In the rows, zero is written as 128.
Each path below is one point turned by a fixed rotation once a step. After each direction that follows a path, write how fast that rotation turns it, in degrees each step (0 if it stays still).
Each turn is a multiple of 5 degrees from 10 to 175, or 0.
Each row of a path follows its step; steps can be skipped.
Path 1:
step 0: [128 127 129 124 129 121 132 117 132 124 126 127 131 131 133 127 124 126
 138 125 128 119 128 127 141 120 136 136 137 126 134 123 128 125 126 121
 130 121 129 133 130 121 124 136 133 123 127 129 136 122 126 134 120 138
 127 137 130 131]
step 1: [133 131 120 138 127 125 125 125 123 128 121 128 123 129 132 130 130 122
 131 130 136 125 127 128 134 128 119 136 128 116 141 119 127 127 131 127
 128 127 134 126 129 133 125 123 131 130 146 124 129 132 131 134 127 127
 118 128 132 127]
step 2: [134 123 127 122 127 131 134 120 118 136 120 126 135 124 129 124 133 116
 127 124 135 122 134 124 124 125 120 128 119 135 129 123 127 133 132 127
 125 124 134 122 123 128 129 144 133 126 128 129 128 132 121 126 135 125
 121 130 132 126]
step 3: [129 122 126 130 123 133 131 123 133 134 121 132 124 125 130 131 140 116
 128 116 124 126 129 123 132 137 123 118 134 133 126 121 126 127 127 127
 128 127 124 136 131 121 134 129 131 128 129 129 121 123 132 139 120 137
 126 133 123 132]
step 4: [125 130 130 126 131 125 124 117 134 130 131 128 133 128 136 130 124 125
 136 126 128 131 137 129 134 131 130 121 132 122 127 122 124 128 139 125
 127 133 127 141 128 123 133 130 137 132 138 134 137 127 125 135 129 122
 127 122 142 128]
step 5: [125 124 121 123 131 114 131 119 130 131 129 122 127 129 129 131 127 124
 139 121 130 124 134 130 136 136 123 134 129 129 131 123 126 141 127 124
 131 127 125 123 123 132 121 125 127 132 127 127 134 128 132 122 125 127
 110 129 125 123]
step 6: [129 136 126 131 124 131 124 120 135 134 119 128 130 125 120 120 128 123
 123 126 140 118 125 120 129 129 135 130 125 137 132 120 132 135 127 123
 127 115 130 127 121 122 125 124 125 129 140 130 131 125 134 131 133 130
 123 129 131 133]
step 7: [134 127 125 131 124 136 134 117 131 135 130 123 133 126 133 123 139 125
 140 125 129 133 133 123 130 118 133 121 126 122 140 121 120 128 119 121
 122 127 128 130 130 127 125 132 132 128 132 133 118 129 125 126 124 126
 126 134 129 133]
step 8: [133 122 135 132 128 128 124 123 134 126 119 124 123 122 142 121 122 120
 134 127 123 125 126 124 128 136 125 127 130 129 132 121 132 132 126 120
 128 135 135 134 128 137 138 132 135 129 133 131 134 133 124 129 123 139
 124 133 129 122]
Speeds:
[128 125 127 130 127 128 127 128 130 127 127 129 129 128 128 126 131 127
 126 128 129 127 128 130 127 126 128 127 129 129 128 128 124 128 126 130
 129 130 127 129 126 128 126 129 127 128 128 130 127 125 126 127 131 131
 128 126 129 128]
90
Path 2:
step 0: [127 127 134 128 124 135 128 127 130 125 129 123 128 127 138 135 136 141
 127 129 133 125 121 131 128 133 124 131 127 138 121 132 128 121 112 130
 128 127 122 133 122 140 132 120 124 137 124 122 124 118 129 124 126 131
 124 123 133 127]
step 1: [130 114 137 117 135 132 131 126 129 121 125 124 132 129 127 137 131 123
 129 118 130 124 120 123 125 128 134 121 128 135 133 130 122 133 138 134
 132 127 133 128 124 127 122 125 135 123 122 127 127 124 135 133 123 126
 135 122 137 132]
step 3: [121 134 128 127 136 134 128 122 130 121 125 124 129 123 127 136 125 124
 132 136 129 122 128 143 127 125 124 125 135 121 123 128 125 116 120 133
 130 133 129 128 127 127 124 119 119 136 131 118 123 132 133 121 121 130
 133 124 129 136]
step 4: [125 117 127 132 127 135 129 134 134 131 134 131 132 130 128 140 127 126
 142 127 126 127 128 134 121 131 126 122 119 128 135 121 132 132 135 128
 128 120 129 139 130 133 118 125 135 130 127 124 117 119 132 128 128 130
 132 126 121 125]
step 5: [129 134 134 130 125 131 140 130 125 124 123 127 127 121 139 126 123 126
 131 126 129 113 141 120 135 132 128 127 129 135 120 135 123 138 134 122
 128 129 129 126 129 136 124 124 136 130 128 122 122 130 131 125 133 129
 124 133 126 133]
step 6: [129 127 132 127 124 132 126 127 136 122 113 125 124 128 125 131 127 126
 123 129 124 127 127 142 134 131 123 129 123 122 114 121 120 127 123 129
 133 119 129 127 116 135 130 123 125 123 113 124 130 131 123 129 127 132
 128 123 126 133]
step 7: [124 121 136 128 140 124 123 129 135 131 132 138 135 119 134 133 127 132
 122 128 124 125 125 122 121 130 119 121 123 137 124 122 131 128 131 137
 122 122 129 128 116 130 122 123 126 137 129 130 129 123 133 122 129 125
 132 123 128 127]
step 8: [126 122 129 126 124 141 140 124 123 126 122 130 126 134 119 124 135 120
 133 132 124 121 129 123 119 129 123 126 131 137 126 132 124 138 133 140
 121 138 127 119 129 136 129 123 131 130 127 122 129 126 129 127 127 126
 128 131 130 128]
step 9: [139 126 130 129 133 127 128 133 135 129 115 128 128 130 121 125 127 123
 139 125 137 125 124 130 130 120 123 128 126 125 114 125 128 130 117 125
 133 135 127 138 125 132 130 128 134 132 132 129 124 126 128 120 121 129
 126 119 129 139]
Speeds:
[127 128 124 128 129 128 130 127 129 127 128 129 128 126 129 130 129 126
 130 129 130 131 125 127 129 126 128 128 130 129 125 127 127 129 128 129
 127 125 126 126 128 128 130 129 128 128 129 126 127 129 129 130 129 129
 128 126 127 126]
0
Path 3:
step 0: [127 134 132 129 136 127 126 127 130 122 123 119 136 129 126 136 117 132
 129 128 123 127 121 133 130 133 128 130 128 136 121 126 125 129 133 126
 124 130 122 124 134 125 131 139 130 122 111 130 130 127 119 119 129 121
 129 131 125 126]
step 1: [130 123 120 128 120 129 124 136 124 120 140 132 125 125 130 126 125 128
 135 122 132 131 126 131 136 134 120 125 128 125 128 119 131 134 125 132
 123 129 130 130 129 129 125 139 119 123 121 126 128 124 124 119 138 130
 130 126 137 124]
step 2: [133 123 117 123 133 127 117 127 124 123 128 131 112 131 131 129 132 128
 133 119 127 138 127 121 134 116 121 128 132 128 128 124 127 121 137 123
 131 119 127 124 129 128 128 133 133 130 133 123 123 128 129 129 128 127
 123 126 131 134]
step 3: [127 130 131 128 120 125 117 122 125 124 126 126 128 132 137 137 127 127
 129 133 130 123 125 123 132 130 126 121 124 133 122 121 120 124 136 125
 132 131 129 129 138 137 131 124 125 134 128 131 132 138 126 142 126 121
 125 126 126 133]
step 4: [132 128 133 130 124 133 119 134 120 127 128 119 126 130 135 126 116 126
 124 130 133 126 130 131 127 134 123 134 124 125 122 124 122 127 125 125
 132 125 131 130 114 123 136 121 129 128 119 133 138 134 125 120 126 126
 128 122 125 121]
step 5: [122 118 122 127 137 132 125 132 124 121 134 117 132 125 128 130 131 127
 128 131 128 131 132 127 121 131 126 135 134 131 126 125 124 122 132 138
 124 130 128 128 134 123 128 131 125 127 126 120 131 126 137 120 129 132
 124 111 133 122]
step 6: [118 129 135 128 125 127 130 130 130 124 126 126 118 132 128 134 129 137
 134 129 121 142 130 129 129 132 134 129 140 131 126 119 124 121 133 136
 133 119 124 129 135 134 124 130 126 119 128 132 128 126 119 126 131 129
 128 127 134 133]
step 7: [130 132 125 133 121 127 130 124 125 119 137 127 126 128 131 122 122 128
 132 129 131 131 137 117 134 134 131 121 134 127 129 118 132 123 124 113
 128 130 130 135 128 122 131 134 131 119 126 127 130 135 121 135 122 126
 126 131 130 132]
step 9: [123 131 127 128 129 122 128 125 127 129 128 128 129 131 130 133 125 129
 128 126 128 126 121 137 124 138 121 129 126 136 124 119 120 131 137 132
 127 128 126 119 124 130 127 139 134 132 119 126 134 136 134 134 135 141
 134 122 135 130]
Speeds:
[128 128 126 130 126 129 128 128 129 128 128 129 124 127 129 127 129 130
 127 126 128 128 131 126 129 129 128 126 126 127 128 129 128 126 129 129
 128 130 127 130 130 130 127 127 131 129 128 129 127 126 127 127 125 129
 127 129 129 131]
80
